Rotation paths and how fast each direction turns (degrees each step):
Each turn is a multiple of 5 degrees from 10 to 175, or 0.
Each row of a path follows its step; steps can be skipped.
Path 1:
step 0: [ -9 -22 -25  -7  -6 -50  -4 -10   4 -12 -28  -8 -39  17  11 -41   6  13
  -7  -9  12   7  11  10  -3 -23  48  17   1  -1   8 -10  36  31 -46 -10
   2  19  -2  21 -33  18  45  -4  -7  37  22 -16  11 -15 -16   6 -25  27
   1 -29 -31 -10  27 -46  47  16   6   1 -13  15  -9  18   6  69  -9  19]
step 3: [-49  -6   2 -23 -37 -47  -9  12  16  32 -22  13 -61   4   8  12 -22 -11
 -60  -6  20 -17  17   5  -6 -47  22 -11  -2   4 -22  -1  41   9 -42  -3
   2 -11  12  29 -19  -1  30 -27   6  10  19  22 -11  -7 -19  10  27  33
 -16 -29  39  -7  31 -10  -1   5  15  -4  18 -20 -31  -5 -33   1  31   6]
step 4: [ 45  -5 -17 -32  42 -18  33  -8  33   2 -24 -14   4  50  24  -9  -3  32
  -5  14  12  37  20  -2 -11 -41  -3  29 -12   0 -21  35 -30   8 -22 -10
 -17 -44  36 -15   9  12  24   5  19  15  42  14  15  -4 -27   3 -11  24
  29  21  -5   1  19 -47  24 -22  38   9   6 -11 -22   2  17  -6   8 -45]
step 9: [ -2  10  28  -8 -27   1  15 -14 -14 -33   2   3 -16 -17 -14   6  15   9
 -15   8  11 -14  19 -30  29   1  15  37 -40 -14 -36   2  20 -20 -24 -36
 -39 -36  30  24 -23 -29 -15 -31  46  28 -14   1   0 -33 -18  -6 -31  17
  31 -14  -1  -6   1  12 -20  37   7   4  72  39 -18  14 -25  -2  -1 -34]
step 17: [ 44 -10 -37 -41   7 -15  51  32  27 -45  10  -7 -25   7 -17 -26  24  -7
 -35 -25   0   8  25  -9   3 -14  22  22   9  45  -9  -5 -15  42 -16 -10
  -6 -28 -22  -2 -11 -24 -17  -4  -6  20 -18 -54  27  11  21 -33 -17  28
  -4  18  15 -30  -8 -43  15  13  20  -7 -10  30  -3  -8   7   5  14 -32]
step 21: [-10   7 -25 -15  -8  -4 -15  25  60 -44 -38  40 -35  14 -32  10  47   7
 -11  11  13  19   6   1 -23  26  11  13 -15  58 -24  40  15  16 -26 -15
 -13  -6  43   0 -31  18 -16 -14  39 -12   1  20 -17 -23 -40 -15   1  -9
  25   9  -7 -19  17 -22  17  21 -14 -15  37  10  -9 -15  -6  -9   1 -22]
step 26: [-16  10  13   9  10 -14  14  -4 -32   2 -37 -13 -13 -15  14  18 -10  27
   5  34  15  21   0 -29  14 -28  -2  -6 -18  -8 -51   2   9  -1 -64 -45
 -17 -54  12 -28   9  16 -10  15  11  45  20   2  36 -23 -46  -3  18  38
  -3  34   1 -36   3 -17  16 -32   3 -29  -5  23 -22  20  36  -7  -4  16]
step 29: [-30 -20   5 -46  25 -21  17  -9 -15 -36  -3  -4 -23   6 -11 -28 -21 -16
  29   6  15  22  -2 -25 -30  12 -19  32 -20  -7  -3  10   8  49 -44 -19
 -20 -30  23  -5  -7  10  31 -28  -2  68  18  -8  35  11  15 -19  14  65
  20  18  30 -23  10   7  13  20  17 -12  -4  19  -8 -13   3  24  -1 -23]
Speeds:
[ -1   1  -2   0  -4  -3  -2   2  -2   3 -12   3  -6  -5  -5   0  -7   3
   2   9   1   1   0  17  -5   2  -9  -7  -7   3  -9   3  12  -8 -15   1
   1   7   5  -2   9  -2 -11   4   4  -7   5   1   6   9  -5   0  10  -5
   7   0  -3   7  -2   6  -1   0  -2   2  -2   2   2  10   1  -9   8  -9] : 145
[ -2   2   5  -4   8   2  -2   3  -8 -17   5  -5   1   6  -1  -8  -1 -12
   0   7   3   5   4   5   4   5  -4   2   3   8  15   1  -1  -1  -1   1
   0   7   8   5   0  -5   6  -5   6  -7  10   6  -9  10   4   2   6   2
   5   7   1   0   2  -7   9  -5  -1  -7  -4  -8 -10   4  -2  -6  -7   1] : 170
[  3   7   2   3   0   6  -4  -9  -2   0  -6   8   6   7 -17  -8   0   0
   2  -4   3  -3  -1  -3  -2   2  -1   4  -9  -3  -8  -4  -3   6  -7   0
  -6 -16   3  -4  11   0   2   1   1   4  -2   6  -3  -2   9   4  -7 -10
  15  12   3  -2  -5  -5  -2   3   2   7  -9   1  -9  -4  -6  -3  -6  -2] : 145
[  3   2   5   7  -2   5   7   2 -10   3  -2  -2   0   4  16  -2  -5  -4
  -2   1   5  -6   0   1   9   7   0  -4  -5  10   3  -2  -5   9   0   1
  -1   5  -1 -10   1   6   5   6  -9   2   4   7   3 -11   0  -3   8  -4
  11  -6 -10  -2  -1   9  -3   1  17   1   9   8  -8   1   8  -2  -5  -4] : 100
[ -4  -9 -16 -12   3  -9   0  -8   0   1   6   1   3   2 -12   0  -7  -6
  -2   0   2   1  -6  -2  -9  -8   5  -2  -4   5  -1   0   2   5  -3   6
   0   1  -3  -4  -4   1   7   3  -2  -1  10  14  -3  -3  -7 -10  -1   2
   0   2 -10  10   7   6  -1   1  -4  -2  -5   4  -2 -13  13   0  -2   3] : 100
[ -7   0   2  -9  14   5   9  -2 -15   5   2  -2  14  -6  -1   0   1  -4
  -1   0  -7   0   6  -7  -1  -2  -2  -3 -14  -5   0   6  -4  -6  -5  -5
  -1  10  -5  -5  -2   0  -6   3   1   6  -3   3  -7  -2  -9   9  -7  -3
   1   4  -6  -1   0  -1  -5 -15  -3   1   0   0   2   9  -6  10   4  -6] : 100
[-10   0  -4   0  -2  -2  -7  13  -6   5  -4  -6  -6  -6  -3  12  10  -9
   5  -6   4   4   6  -2   1  -1   8   2  -7  -2   1  -6  -6   4  -2   9
  -9   0  -2   9   6  -3  -2   1  12   8  -2  -2   8   7  -4   8   4   4
   2   5  -1  -5   7   6   4   9   2   8   4  -4 -11   1  11   6  -5  -3] : 125
Path 2:
step 5: [-15 -18 -10  30  18  26 -33 -15  45   6 -27  17  28   9 -17  17   4  43
  -8  31 -25  23  27  36 -52   7   8  -3   5  52  13  39   4   4 -17  -4
 -19 -19  15   3   6 -13 -16  14 -56  28 -20  16  38  11  29 -11   7 -29
 -25  22 -28  -5  40  20 -24  20   1  -9  36  33 -35  21  15 -36  -7  33]
step 7: [ 12  -4  -7 -16  -1 -31 -10  30 -18   9   1  -2  20  -4  -7  33   8 -16
  32 -42  -8   8  -1 -21  39  -3  -7 -40   8  38  24 -18 -17  36 -17  14
  12   6  23 -68  -2 -32  13  18 -18  64  -5   9  30  -3   4  -9  -2  34
  16  43 -44  -2  24  57  15  28  29 -23   1  27  15 -15 -15  35 -20   7]
step 11: [  3  10  26 -21  -4   1  18  -1  -6   4 -10 -39  39   5 -15 -21  16  30
  40 -16   1 -24 -20  29  12  -4  -9 -34   0   5 -19 -17  15  -6  41 -17
   4  13  17 -14 -13  42  62   6 -32  -1 -20  -3  38 -26  42  -1  36  12
 -12   6  26   2 -34  25  42  33  33  16   5 -29  58 -28  43  13  -8  40]
step 13: [ -4  20  -5  23  14 -20  23   9  10 -10 -10   8  27  14  -5 -10 -22  12
 -59 -29   7   0 -23   1 -31   5 -24  -8  47   8 -83  17  44 -14 -18  11
   3 -22  31  -8  22  -1   2  24 -65  15 -36   6 -17  -2  -2  30  31   7
 -53  23 -12  26 -16  -7  -9  -3  10  17  13  12 -14  19  36 -22   1 -46]
step 15: [  7  18  40  -5 -13  15 -44  31 -17 -19  15 -32  15 -37   8 -36  21  -3
  -4 -15  12 -17 -10 -21   1  27 -27 -47  12  48   2   5 -20  27  20 -20
   2 -25  47  14 -66 -16  -9  39 -25  46 -25 -34 -21 -25  11 -13   3  20
  -5 -32 -29 -31  21 -17  27  11 -20  12  -3  13  36  37   3  -5  -8   6]
step 16: [-22  22  32 -28  33  21  -4   9  -7   9  28 -17 -16  61 -12  64   5  18
 -20 -21  -2  -6   2  54   7  15  -2  -2  -1  -5 -14 -24  40  15  15  -4
  -6  -9   0 -51  -1 -16  -2 -14 -19   8 -39  47  -7 -34  18  18  19  10
  11  15 -14 -13  -5  33 -27  12  34  64  21 -12  22  35  34 -29   7   5]
step 30: [-32  -6  11  27  10  35  -6  36  35  -4  -2 -18  31  28 -17  24  -3 -15
  67 -36 -27 -19   2   5   7 -21   4 -29   3  25  -6 -65 -36 -13 -18  32
 -16  23  38   5  -7   9  21  -9   2 -38  18  29  42   3  46 -19  14  33
  14 -10 -15  19  46  -8 -13   8  13 -12 -13  18  -7   0 -21  15  15  44]
step 35: [ 12   2 -12  12 -29  40 -27  44  -1  -4  13 -28  35  31  -9  44  -3  16
  -8  10   5 -42  43   2   7  19   3 -15 -27  -2  -1  22  -9 -25   8  -7
 -27 -24  16  -6  17 -31   6   2  -3 -19   3  50  21 -31 -24 -22  24  26
  -9   9 -54  10  14  -9 -17   8 -35 -27 -23  55  14  69   5 -31  28  12]
Speeds:
[ -9 -13  -1   5  -1  -3   1   2  -2   4  -2  -1  -1  -5  14  -3  -3   4
   4  -1   6  -3   1  -9 -14  -6  -6  -9   3   3   7  12  -2  11   5   2
  -2  -1   2  -1  -1  12 -18  -3   3   3  -5  -5  -3  -3  -6   8   7  -3
   1   1   0  -1   1  -6  -1   1 -10  -1 -10  -8  -1  -1   4  -8  -3  -3] : 155
[ -6   6   6  -5  -3  -3  -4  -5  -6   4  12  -1  11  10 -12   1   0  -7
   8  -1   4   1  -6  -1   3   0   8   1  -2 -12   4   5  -3  -4  -2   2
   6  13  -7   0  -5   8  -4  -1   8   1  -7  -5   4  -3  -6 -13   9   8
  -9   6  -6  -1  -6  -9  -8   2  -3  -6  -4   5  -4  -1  -6  -3  -4   4] : 140
[  4  -8   2   0  -6  -4   0   3   6   5   3  -3   5   6   5   4   0   9
   0  -2  -1   1   5   5   1   3  -7  -4   7 -11  12  -5   1  -7  -3  -2
   9   1   0   5   2   1  -8   1  -8 -15  -3  -5   5   0  -9   0  -4   2
   2 -20  -2  -2   0  -1  -5   2   6  -3  -7   0   6  -2   2  21   3   1] : 135
[ -7   6   5  -1  -3  -8   1   3   5   3  -6   0  -5   1   4   1   5  -1
  -6  -3  -1   2   2  -2  -2   8   6   5   1   2   2   8 -13 -15   0   3
   3   4  -8  -7  -3   3  -1   4  -2   6  -3   2  -2  -9   9  12  13  -7
   8   3   5   7  -6   4  -5   8  -6   7   6   9  11 -10   2  12  -5  -3] : 160
[  3  -6   3   2  12   2  -1  -5  -3   9   1 -13   5  -2   0  -1   2   2
  -6  -6   1   5  -1   5   6   6 -11   5   0  -1  -7   6  -9   5   1   2
   8  -6  -5  -7 -11   6   9   2  -4   8 -14  -3  -4   2  -5   1  -5   3
 -11  -4   1  -1  -1  13   5  10   3  -4   1  -4  -8   2  13   0  -6  -4] : 10
[ -4  -3  -3  -5   5   3   0  -8   3  -4  11   3   0  -3  -6   0  10   3
  -2   4  -1   1  -2  -9  -1  -6   4  -4  -8   5  -1  -7  -4   7   6 -19
  10   7   1   5 -11   4  -6  -6  -9  15   0   9   3   2   2  -5  -4  -8
   1  -7   0  -6  -8   4  -2  -6  -1   1   2  -1  11  -5   3   5   3   1] : 80
[  5  -7   6   3  -2   0   4  -4   3   8   0  -2  -1  16   8 -10   3   0
  -3   1  -6  -3 -14   0  -4  -1   2   5   0  -4   3   5   1   5   8  -6
   0  -8 -12  -8   9  -1   1   3  11  11   0  -1   0   5  -1   6 -10   7
   5   2  -4  -1   0  -2   3   0  13   0  -1   2  10  -9 -10  -2   8   7] : 145
Path 3:
step 1: [ 10  28  17  36  26   1   5  39   8  11 -16   8   0  21  30  23  19  -4
 -19 -35  27  11 -33  40 -74  -6  13 -18  24  -4  20 -23  25  30  14 -72
 -25 -42  24   3  28  65   1  -8  -5 -14 -22  28  -1 -13 -11 -31   8  13
  21 -20  20 -17 -37  17 -11  -3 -19  -4 -43 -35 -18 -28  13  12  13  29]
step 2: [ 28  -5 -55   8 -40 -13  -4 -13  -2   9  14 -22  -2 -28 -16 -17 -23  27
 -26  -2  29 -30 -24 -13  21 -27   3 -46 -21  31 -27 -21 -30  -7  17   8
 -37 -32  36  27  -3 -40  53  38  22  54  -8  26  -4  39  16   5  17 -17
 -23 -22   8   5 -13  51 -16 -14  -1 -19 -38 -38 -10  27 -22 -15 -11  14]
step 4: [  6   7   1  12  22  -6  13  46 -15   5  21 -13  24   6 -23 -28  20  16
 -13 -25 -10 -22 -18 -18  -6 -43  26 -42 -29  40 -19   7  39 -46   9  30
 -23  43 -16   7 -14   4   0  -9  -5  -9  -3  24  22  62  22  20  29 -19
  12  59  27  47 -51  24 -38  -3  10  12 -35 -18 -35 -30  -7  -9  31  20]
step 7: [ -4  30 -18 -14 -16  35  50  23   8  -3  -6 -23  16  -7  35  78  25  15
  14 -49  -5 -12  -1   5 -17 -10 -21 -12  24  -5 -22   6 -37 -11 -12 -38
 -37  47  27  21   5 -36 -30  -9 -20 -24  21  -6  -9  16  -3 -47  -3   2
  21  -1 -17 -65 -34  13 -40 -13  25  -8 -11  -7   0 -11 -42  -7  38   3]
step 9: [ -8  -2  27  -6  31  14  22 -16 -10  15 -29 -20 -26  -1  -3  25  45  -7
  14  30   0  24  19   0 -32 -20   5 -37 -40  30 -13   3   7 -31  11 -50
 -31 -26  27 -29  -6 -27 -22  13 -64  -9  29  -1   0 -15  -6 -64 -36 -27
   6  -6 -48  -2  -1  53   3 -24 -28  25 -18 -31  18 -16   5  17  -4  48]
step 27: [ 53 -10  -6  -4  14  39 -14  42 -37 -13   0 -28 -18  13  17 -62 -20  -3
 -10  16 -25  41  30 -13 -20   6 -13  27  -4  -8  29 -13  25 -51 -36  12
 -35 -32  32 -19  37 -12 -10  47  -1  22  25  40  22  -1  17 -12   6 -48
  -3  25   5  11  -2  33  16 -18   7  11 -28 -30 -20  48  25  -4  29  -7]
step 32: [ 41  34 -28 -11  11   8 -38  -6  31  15  20  -9  -7 -44  -2  33  22  50
  -8   6 -25 -24  41  -8  -9 -57 -34 -61   9 -36  -1  -9   2  13 -25 -50
 -33 -38 -11   0 -21  10  30  33 -20 -18  -3 -19 -10  34   3  12  19  -2
 -11   4  -4 -12  18  29  -6  40 -28  -9   6 -50  -9  31 -22 -27 -17  20]
step 36: [-33  48 -24   3 -18  -2  38  -2  12  57 -37  45   3 -38 -22 -40  35 -28
   8 -18  -3 -11  10  -3 -35   1 -22  -2 -26  39   9  -7 -34 -28   3 -10
   2 -31 -11  27  30  10 -33 -24 -35 -11  -5  19 -21  20  29  -5  38  -3
  38  -6  22 -31 -36   2 -68  27  25  18 -16   6  26  -7   8  -8  21 -18]
Speeds:
[-10   2  -1  -3  -1   2   1  -8  -5  -7   4  -7  -7  -4  -5   0  -7   3
   3   0   5   1  -1   5 -11  -2  -9   9   0   1  -4  -4   4  -3  10  -2
  -2   1  -6  -5   5  -2 -13   0   0   5  -9  -5   8  -8  -9   0  -3  -5
 -13  12   5  -9  -2  12   0  -6   4  -1  -1   3   1   8   0 -10  10   5] : 175
[  7   2  -1 -15   2  -7  -2   3  -2  -7 -11  -4  -2  -4   0  -2  -4  -1
  -1   2  10  -7 -13   5  11   6   0  -7  -4  -4 -19   4 -10   4  -8  -2
   0   5   0   5  -3   8  -7   0   4   5  -5   2   3   7  10  -5   5  -1
  -1  -2   0  -5  -1   1  -2  -1   1   3  16   2  -1   9   1   3   5   4] : 135
[ -6   4   0   4  -5 -12  12   0   3  13  -8  -7  -9   1  -9  -7 -13   6
   0  -3  -3  -8   6  -3   9  -2   6   1   2  -1   1  -1   9   6   1   4
  -3   5 -10   2   5   8  12  -3   2 -10   0   5   6   5  -3  -1  15  -3
   0  -3   8  -7   6   3   2  -7   1   4  -1  -8  -2  -1  -2  -2   0   3] : 35
[  2  11  -8   0   9  -3 -12   4   2  -3  -1  -2  -3  -7  11  -7   0   6
  -8  -1  -5  -5   2  -6  11  -2 -15   4   6  -4   4   3   6   1   3  -1
   9  -3   6   2   3   6   2   3  -4  -4  -1   4   1   0 -13  -6  -2  -1
   5   8  -3   8   7   6   8  -8  -1  -8   5   5  11  10   1   5  -5  -5] : 135
[ -1  -7  -2   1   6  10   3   7   0   6  -7   9  -5  -2  -1  -5  -7  -4
   9   4 -11  -9  -1   7   9  -2   6   0  -3   2   1   5  -2   2  -1   8
   4   1   4  -7  -3   1  -3   1  -3   4   5  -1   6   0  -6   8  -2   7
  -7  15  -7   8  -9  10   4   1 -14  15   5   2  -5  -6  -2   0   5  -2] : 60
[ -9   0  -2   7 -10   5  -1   7   0   1   2  -4   1   2  -5  -2 -14  -8
   6   5   3   5   0  -9  -6  -4  -3  -6   1   4  -5   1   6  -4  -5   8
   0  14  13   8  -4   4  -7   6  -5   2 -12   4  -1   4  -3  -6 -11   7
  10   0   5   0  -4  -4   2  -3  -7  -8   3 -11   2   0  -8   6   0   2] : 20
